bafoz: [-23.1  43.7  11.2  30.9  16.6  36.8 -14.9 -47.5  26.4  46.4   9.2  10.0
  52.0  45.5  33.7  17.5  -0.1   5.8 -28.0 -10.9  25.0  47.7  40.0  -0.6
   9.7  37.5 -37.9 -24.8  54.1 -70.7 -24.2  35.1 -59.0  47.1  17.3  48.1]
Vuba: [-21.2  17.9  -6.3   2.0  19.7  35.2  12.6  -4.1  49.3  16.6 -29.6 -10.2
  -1.3 -24.6  53.3  31.8 -11.3  21.6   4.0 -24.4  51.1  33.0  47.6 -19.8
  21.1  31.0 -17.1   2.1 -13.4 -21.6 -72.4 -15.2  10.9  73.6  32.1 -49.8]
fovog: [-23.1  43.7  11.2  30.9  16.6  36.8 -14.9 -47.5  26.4  46.4   9.2  10.0
  52.0  45.5  33.7  17.5  -0.1   5.8 -28.0 -10.9  25.0  47.7  40.0  -0.6
   9.7  37.5 -37.9 -24.8  54.1 -70.7 -24.2  35.1 -59.0  22.5  10.6 -59.4]
fel: [-37.7  22.7 -12.7  -0.6  48.0  62.5  36.1  -8.1  66.2  24.7 -74.9 -36.8
 -14.1 -47.1  75.6  82.6 -28.2  62.3  18.7 -68.4  72.9  65.5  59.7 -34.5
  67.9  41.5 -26.3   2.1  27.8 -55.9 -59.7  38.0 -38.0  57.8  31.9 -65.6]
seli: [-21.2  17.9  -6.3   2.0  19.7  35.2  12.6  -4.1  49.3  16.6 -29.6 -10.2
  -1.3 -24.6  53.3  31.8 -11.3  21.6   4.0 -24.4  51.1  33.0  47.6 -19.8
  21.1  31.0 -17.1   3.8   3.0 -15.4 -26.7 -16.8  -5.7  28.5  14.4 -20.6]
[-21.2  17.9  -6.3   2.0  19.7  35.2  12.6  -4.1  49.3  16.6 -29.6 -10.2
  -1.3 -24.6  53.3  31.8 -11.3  21.6   4.0 -24.4  51.1  33.0  47.6 -19.8
  21.1  31.0 -17.1   3.8   3.0 -15.4 -26.7 -16.8  -5.7  28.5  14.4 -20.6]
seli

Noto: [-11.1  66.0  38.7  17.1  -1.4  -5.4]
sevu: [ 36.5 -73.3 -73.3 -73.3 -61.5  -2.1]
Binok: [-13.0 -13.9 -15.2  19.5  11.8  10.1]
reve: [ 32.7  11.3  15.1 -51.6 -50.0   3.5]
again sevu: 
[-73.3]
[ 36.5 -73.3 -73.3 -73.3 -61.5  -2.1]
sevu

vimo: [ -5.5  34.2 -35.8  -0.6  15.4 -19.1  22.8  76.2  56.7]
fara: [ 23.4 -15.4  61.9   0.1 -12.4   2.3 -28.8   9.7  28.1]
rakuz: [-32.0  54.5 -79.9 -11.3  13.5  -6.2   7.0   8.4  24.7]
Nuve: [-36.7 -15.0  -4.1  -2.1 -31.7  -6.0   4.5 -53.0 -24.6]
negu: [ -9.6 -55.5  27.9 -11.8 -26.6 -12.3  14.4 -49.5 -49.5]
durim: [  8.9 -26.1  20.5 -15.7 -17.9 -55.4   0.1   9.9 -22.1]
Mup: [ 15.4  34.2 -35.8  -0.6  15.4 -19.1  15.4  76.2 -68.6]
tur: [ 18.7  -2.5 -10.6  13.4  17.5  31.4   8.2 -76.6 -85.8]
[ 15.4  34.2 -35.8  -0.6  15.4 -19.1  15.4  76.2 -68.6]
Mup
[-32.0  54.5 -79.9 -11.3  13.5  -6.2   7.0   8.4  24.7]
rakuz
again Mup: 
[15.4]
[-36.7 -15.0  -4.1  -2.1 -31.7  -6.0   4.5 -53.0 -24.6]
Nuve

ped: [ -9.9 -11.2  17.4  12.7   9.2 -19.8  -5.0   4.4  -0.8   1.9  21.0 -13.0
  -9.4   2.6 -41.7   8.9  22.0  -3.0  24.9 -28.6  20.9  28.7  -5.7  22.8
   3.8   1.2   2.6  -4.5]
lif: [-63.8   9.3  -8.2   9.2 -13.6 -33.7  45.6  -3.8  27.7  50.0  14.1   0.1
  -3.4 -26.5   8.5   0.2 -25.7  19.2 -44.0  17.5  -3.4  41.8 -26.5 -18.6
   2.0  -4.1 -32.0  13.6]
rabo: [ 15.3  -1.0   7.1 -43.7  -5.7  31.4   6.6  -3.9 -60.1  34.6 -29.2  22.3
   3.6 -23.9  43.0 -23.1  20.3  17.8   0.1  -5.1   0.3 -14.8   4.0 -11.4
  -0.2   8.2 -10.1  -7.7]
sobol: [ 25.1  31.9  -9.6  -9.8  -9.2  -5.0 -24.9 -67.0 -31.1  43.0  25.4 -78.1
   5.9 -57.0 -45.4 -33.0 -32.1 -53.9  15.7 -52.7  -8.3  26.6  21.4  29.2
  -2.7  19.7  18.6 -35.4]
kogeg: [ -7.4  28.8   5.3  14.2  -4.6  13.1 -29.3  -0.2   0.5  10.9  10.4 -16.8
  -3.4  -7.5  10.9  -9.6 -21.8 -50.4 -18.3   1.7 -15.2  25.6  -1.9  -3.9
  -3.6  10.9 -12.4  15.7]
lep: [-10.5  44.7  -1.3 -55.6   8.9 -46.4  54.4   1.5  61.3  13.1  29.7  -9.6
  19.5  16.2  -6.0  -4.3  32.7  22.5  -7.8  -1.1   3.7  59.0  15.5  16.1
   0.0  45.7  37.0  28.1]
zeged: [-22.3 -22.1 -13.6  -1.0   2.3  12.1 -27.7  15.2 -15.1   4.9  -3.2  -4.2
 -22.3  10.8  46.3 -29.4   4.2  12.6   6.3  51.7  -4.9 -19.4 -30.2  -9.4
   1.4  16.5  19.0  -2.4]
gokuv: [ -4.2  -0.7 -11.6 -38.3 -10.2  44.3  11.1  -7.0 -51.0 -17.3 -19.0  42.2
 -10.2  19.9  13.5 -17.1 -16.5  10.5 -13.4  -8.5 -11.6 -43.4 -26.7  -4.8
  -3.2  12.6 -31.1  -2.0]
again kogeg: 
[10.9]
[ -9.9 -11.2  17.4  12.7   9.2 -19.8  -5.0   4.4  -0.8   1.9  21.0 -13.0
  -9.4   2.6 -41.7   8.9  22.0  -3.0  24.9 -28.6  20.9  28.7  -5.7  22.8
   3.8   1.2   2.6  -4.5]
ped
[ -7.4  28.8   5.3  14.2  -4.6  13.1 -29.3  -0.2   0.5  10.9  10.4 -16.8
  -3.4  -7.5  10.9  -9.6 -21.8 -50.4 -18.3   1.7 -15.2  25.6  -1.9  -3.9
  -3.6  10.9 -12.4  15.7]
kogeg

bes: [ -8.0   0.6 -26.2 -23.9 -13.9  21.7 -23.1  11.2  27.4 -14.3   3.2 -30.3
 -10.9 -11.1   5.3 -49.0 -18.4  14.3  -7.0  12.4   9.8  23.7   2.7   0.7
  -4.7  -8.0  22.8  28.0  -8.0  73.8   1.5  10.3 -20.4]
dusup: [ -1.2  -9.5  -8.4  13.5 -13.4  -3.2 -10.4  -0.9  11.2 -23.1 -25.0   9.0
  -6.2 -54.0 -32.6  -7.5  20.7  39.0 -39.5 -34.3  -7.0 -22.7 -47.6   2.3
   5.0  10.1  25.5   8.7   0.6  -9.4 -21.1 -31.2 -21.0]
pelam: [ 61.8  26.0  11.8  -0.5  46.8 -10.0 -30.0  -2.7  25.7  25.2 -20.1   6.2
  -0.1  -1.5   1.2  13.6   0.5   8.1 -47.4 -23.4  -1.6 -14.1 -21.0  -6.7
   5.3 -17.1 -18.0   0.9 -11.4 -29.3 -28.5 -11.3  16.3]
rafim: [ 40.8  10.8 -16.6 -31.8  10.5  13.1 -41.3  17.1  43.9   8.9  -4.7 -25.6
  -8.7  -5.5   0.8 -40.2 -18.1  12.0 -32.0 -10.8   6.5   9.3  -4.6  -4.2
  -1.9 -27.4  12.1  34.8 -11.7  56.2 -16.9   9.1  -2.1]
[ -8.0   0.6 -26.2 -23.9 -13.9  21.7 -23.1  11.2  27.4 -14.3   3.2 -30.3
 -10.9 -11.1   5.3 -49.0 -18.4  14.3  -7.0  12.4   9.8  23.7   2.7   0.7
  -4.7  -8.0  22.8  28.0  -8.0  73.8   1.5  10.3 -20.4]
bes
again bes: 
[-8.0]
[ -1.2  -9.5  -8.4  13.5 -13.4  -3.2 -10.4  -0.9  11.2 -23.1 -25.0   9.0
  -6.2 -54.0 -32.6  -7.5  20.7  39.0 -39.5 -34.3  -7.0 -22.7 -47.6   2.3
   5.0  10.1  25.5   8.7   0.6  -9.4 -21.1 -31.2 -21.0]
dusup
[ 61.8  26.0  11.8  -0.5  46.8 -10.0 -30.0  -2.7  25.7  25.2 -20.1   6.2
  -0.1  -1.5   1.2  13.6   0.5   8.1 -47.4 -23.4  -1.6 -14.1 -21.0  -6.7
   5.3 -17.1 -18.0   0.9 -11.4 -29.3 -28.5 -11.3  16.3]
pelam

mipo: [-50.2  -1.7  31.2  -1.5  -1.7  -1.7  50.7]
vada: [-51.8  32.6  18.2 -25.7  70.8  30.6  -6.8]
mana: [ 19.3  19.3 -18.3  19.3 -46.0 -30.1 -12.0]
rafus: [ 65.7 -38.1  21.4   4.6  50.2  -7.0 -71.4]
buros: [ 29.1 -11.1  69.1   2.4  73.2  29.8 -41.6]
kude: [  5.4 -10.6 -66.9  -6.3 -32.6 -38.2 -10.6]
dipul: [-45.8  20.6 -60.0 -31.6  27.6 -13.7 -15.0]
nugo: [-47.4  34.4  40.8  12.9 -46.0  32.3  82.8]
Gudiz: [ 50.8 -33.9 -27.1   7.5 -14.7 -31.4 -37.2]
satal: [ 15.9  -3.9  70.2  -3.1  80.6  35.8 -37.7]
again kude: 
[-10.6]
[ 19.3  19.3 -18.3  19.3 -46.0 -30.1 -12.0]
mana
again mipo: 
[-1.7]
again mana: 
[19.3]

kuruz: [  5.2   1.7 -13.6   2.5 -11.3   0.6  -6.6   3.7   6.9  -2.3   4.5   2.8
  -2.1  -6.4]
naki: [ 25.0  -3.2  10.8  -7.8   2.4 -14.7  -5.0  14.2  31.9  -7.5  24.1   7.8
  -0.5  11.9]
taze: [-45.3   2.9   2.2  -7.4  40.2   5.6   6.8 -17.9 -62.3  27.4 -55.0  -5.7
 -21.0 -45.3]
nizo: [-33.0   2.7 -72.0  21.9  -3.0  16.6 -28.9 -30.6 -32.0  21.9 -85.0  -8.5
 -51.4  21.9]
again taze: 
[-45.3]
[ 25.0  -3.2  10.8  -7.8   2.4 -14.7  -5.0  14.2  31.9  -7.5  24.1   7.8
  -0.5  11.9]
naki
again nizo: 
[21.9]
[  5.2   1.7 -13.6   2.5 -11.3   0.6  -6.6   3.7   6.9  -2.3   4.5   2.8
  -2.1  -6.4]
kuruz

Beb: [  1.4  61.3 -42.0 -58.6 -37.1  32.1 -34.4  56.9  34.1  17.4]
zuvin: [-54.3 -36.1 -38.8 -12.8  60.9  15.0 -20.6  30.7  16.6  38.6]
lev: [  6.4  23.1  49.4 -66.7  41.1  59.6  21.2  60.5  49.4  38.5]
Nudis: [ -7.4  47.3  26.5 -65.7  26.5  41.2 -16.1 -65.4  56.9  -7.5]
again lev: 
[49.4]
again Nudis: 
[26.5]
[  6.4  23.1  49.4 -66.7  41.1  59.6  21.2  60.5  49.4  38.5]
lev

Nifog: [ -8.8 -29.3   6.4   9.5 -79.3  45.4  16.7]
nit: [ -8.8 -29.3 -10.5   9.5 -79.3  45.4  16.7]
Nen: [ -8.8 -29.3   6.4   9.5 -79.3   9.5 -20.2]
[ -8.8 -29.3   6.4   9.5 -79.3   9.5 -20.2]
Nen
[ -8.8 -29.3 -10.5   9.5 -79.3  45.4  16.7]
nit
[ -8.8 -29.3   6.4   9.5 -79.3  45.4  16.7]
Nifog
again Nen: 
[9.5]

ketiz: [ 53.6  31.0  -6.4 -71.4  39.1  80.3 -25.4 -11.4 -19.9 -11.4  -5.2  20.1
  -5.8 -20.1  32.9  32.6 -16.9 -40.7  13.2]
golag: [ 53.6  31.0  -6.4 -71.4  39.1   4.5 -25.4 -11.4 -19.9  82.2  -5.2  20.1
   4.5   4.5  50.3  20.3  27.5 -46.5   4.5]
pegez: [ 53.6  31.0  -6.4 -71.4  39.1  80.3 -25.4 -11.4 -19.9  82.2  -5.2  20.1
  -5.8 -13.8  32.9  32.6 -16.9 -40.7  13.2]
again ketiz: 
[-11.4]
[ 53.6  31.0  -6.4 -71.4  39.1  80.3 -25.4 -11.4 -19.9 -11.4  -5.2  20.1
  -5.8 -20.1  32.9  32.6 -16.9 -40.7  13.2]
ketiz
again golag: 
[4.5]

sov: [ 62.6  -5.8 -21.6   3.6 -18.9  26.5 -19.2  26.5  -8.8 -25.3]
Tama: [-60.7 -10.2   9.2  -6.5  22.8  34.0  15.5 -25.8   1.3  14.9]
dolad: [ 66.9  -7.7 -20.0   1.4 -21.2 -29.8 -18.0  28.9  -3.5 -22.2]
Voz: [-66.9  -7.2  10.5 -10.1  26.0  34.1  11.7 -26.5   3.7  20.0]
burab: [ 11.2  11.2  11.2   2.3  32.0  -3.9   6.2  -1.6 -73.2  -6.6]
Rufar: [-62.7  12.6  12.3  -5.1  22.6  39.0  12.6 -27.1 -27.1  17.7]
guf: [ 46.3 -27.8  17.3   6.0   3.3 -11.9   2.1   4.6 -58.6  33.6]
lalop: [ 38.4  -1.4  -0.9   9.9 -14.8   3.8  73.5  -6.4  73.5   4.5]
vive: [-57.2 -26.8 -57.2 -57.2  -4.5 -16.3   4.6   7.8 -57.2  34.6]
again lalop: 
[73.5]
again burab: 
[11.2]
[-66.9  -7.2  10.5 -10.1  26.0  34.1  11.7 -26.5   3.7  20.0]
Voz
again sov: 
[26.5]
[ 11.2  11.2  11.2   2.3  32.0  -3.9   6.2  -1.6 -73.2  -6.6]
burab
[ 66.9  -7.7 -20.0   1.4 -21.2 -29.8 -18.0  28.9  -3.5 -22.2]
dolad
again vive: 
[-57.2]

Fiva: [-26.4  26.6 -30.8 -29.3  22.4 -13.8  30.7  39.0  12.1  29.9 -17.7 -45.4
  32.9  23.7  13.0  10.1   8.2  -9.7 -18.2  32.5 -18.0  39.1  52.6  16.8
   3.0  39.1 -57.1 -18.2 -18.6  -0.2  17.8  -2.5   9.7   8.4   5.1  15.1
  -9.1 -25.4  27.2 -65.8 -28.3 -47.2 -27.3  38.8 -27.2   9.9]
dibom: [-72.5  14.5 -15.9 -41.5 -22.2  -1.3  35.1  37.4   8.8  23.8 -35.1   0.8
  48.8  19.3  19.2 -10.6  13.6 -10.2   7.5  21.8 -25.5  43.8  77.3  13.6
  17.3  30.4 -60.1 -13.5   4.2 -18.5 -15.3  13.8  32.2  -8.1 -29.1  20.7
   0.5 -27.8  26.3 -59.4 -33.8 -47.6 -44.3  63.3 -23.7  18.1]
Kidar: [ 15.7  43.0  65.0 -23.3 -33.7  18.4 -62.1  32.4 -26.1  -9.1   4.8   8.3
   4.5  17.3 -46.7  13.2 -16.5  23.3 -12.9   0.4  13.9 -36.7  30.3 -19.2
  56.1  20.9  -7.9 -30.5 -19.6  23.4  -5.5 -10.9 -25.6 -19.7 -13.2  14.4
 -28.2  -6.2 -12.6  -2.3 -70.1 -27.0   2.1  10.0 -28.7  58.3]
bidot: [  6.3 -71.6  26.2  14.8 -22.9  21.9 -29.0 -11.5   8.3   2.9  13.9  12.4
  15.0  26.1 -14.3  21.6  62.3 -32.7  58.1 -31.9  27.4  26.1 -46.7  29.7
  24.2  48.5   2.1  -0.7   8.5  21.3   0.0  14.8  40.8  53.7  14.8 -44.4
 -16.8  33.6 -64.8 -24.8  12.4  -9.8  27.3  12.2  25.4 -57.1]
liled: [ 24.0 -16.3   9.7  -0.1 -29.1  -5.9  41.1  46.0   8.0   5.6 -20.4  19.7
 -15.7  -5.3 -15.5 -21.7  33.7  18.5  20.2  24.7  19.7  19.7  -2.0  54.4
  32.0  14.2   8.4  -3.6   8.7  -6.8  -8.7 -82.3 -57.7   9.4 -16.3  -0.1
  -2.5   2.9  30.6  19.9  19.5 -27.0  -5.1  23.9  -4.8 -45.6]
fonun: [ 13.0 -24.5   4.3   4.5 -45.9  21.9  41.6  38.4  -9.3   4.2 -10.2 -15.4
   5.1 -10.9 -18.7 -18.8  -0.2  -7.4  18.6  25.9   4.7 -31.3 -16.4  39.5
  34.0  -8.9  18.1   4.8  22.3 -12.3 -16.4 -47.4 -43.1  23.6 -16.9   4.6
   3.6  -2.4  35.8   7.8  29.2 -29.2   2.0  20.1   6.3 -39.9]
Lugeb: [-26.4  26.6 -30.8 -29.3  22.4 -13.8  30.7  39.0  12.1  29.9 -17.7 -45.4
  32.9  23.7  13.0  10.1   8.2  -9.7 -18.2  -8.6 -18.0  39.1  52.6  16.8
   3.0  39.1 -57.1 -18.2 -18.6  -0.2  17.8  -2.5   9.7   8.4   5.1  15.1
  -9.1 -25.4  27.2 -65.8 -28.3 -47.2 -27.3  38.8 -27.2   9.9]
veso: [ 10.8  59.0  30.9   1.7  -3.5   9.1 -89.1  14.0 -22.2   7.1 -14.5   9.1
   7.9  21.7  -7.8   4.3 -21.4  -0.4  13.7  -7.4  17.6  -0.8  20.7 -15.4
  26.8  15.1   5.1 -15.9   7.6   8.7   4.3   0.8   0.0 -12.0  -9.4   4.7
 -30.2  -8.2  -8.2   0.9 -51.0  -5.2  -9.4   8.9 -45.2  36.3]
[ 15.7  43.0  65.0 -23.3 -33.7  18.4 -62.1  32.4 -26.1  -9.1   4.8   8.3
   4.5  17.3 -46.7  13.2 -16.5  23.3 -12.9   0.4  13.9 -36.7  30.3 -19.2
  56.1  20.9  -7.9 -30.5 -19.6  23.4  -5.5 -10.9 -25.6 -19.7 -13.2  14.4
 -28.2  -6.2 -12.6  -2.3 -70.1 -27.0   2.1  10.0 -28.7  58.3]
Kidar
[-26.4  26.6 -30.8 -29.3  22.4 -13.8  30.7  39.0  12.1  29.9 -17.7 -45.4
  32.9  23.7  13.0  10.1   8.2  -9.7 -18.2  -8.6 -18.0  39.1  52.6  16.8
   3.0  39.1 -57.1 -18.2 -18.6  -0.2  17.8  -2.5   9.7   8.4   5.1  15.1
  -9.1 -25.4  27.2 -65.8 -28.3 -47.2 -27.3  38.8 -27.2   9.9]
Lugeb
again fonun: 
[-16.4]
[-72.5  14.5 -15.9 -41.5 -22.2  -1.3  35.1  37.4   8.8  23.8 -35.1   0.8
  48.8  19.3  19.2 -10.6  13.6 -10.2   7.5  21.8 -25.5  43.8  77.3  13.6
  17.3  30.4 -60.1 -13.5   4.2 -18.5 -15.3  13.8  32.2  -8.1 -29.1  20.7
   0.5 -27.8  26.3 -59.4 -33.8 -47.6 -44.3  63.3 -23.7  18.1]
dibom
again dibom: 
[13.6]
[ 13.0 -24.5   4.3   4.5 -45.9  21.9  41.6  38.4  -9.3   4.2 -10.2 -15.4
   5.1 -10.9 -18.7 -18.8  -0.2  -7.4  18.6  25.9   4.7 -31.3 -16.4  39.5
  34.0  -8.9  18.1   4.8  22.3 -12.3 -16.4 -47.4 -43.1  23.6 -16.9   4.6
   3.6  -2.4  35.8   7.8  29.2 -29.2   2.0  20.1   6.3 -39.9]
fonun

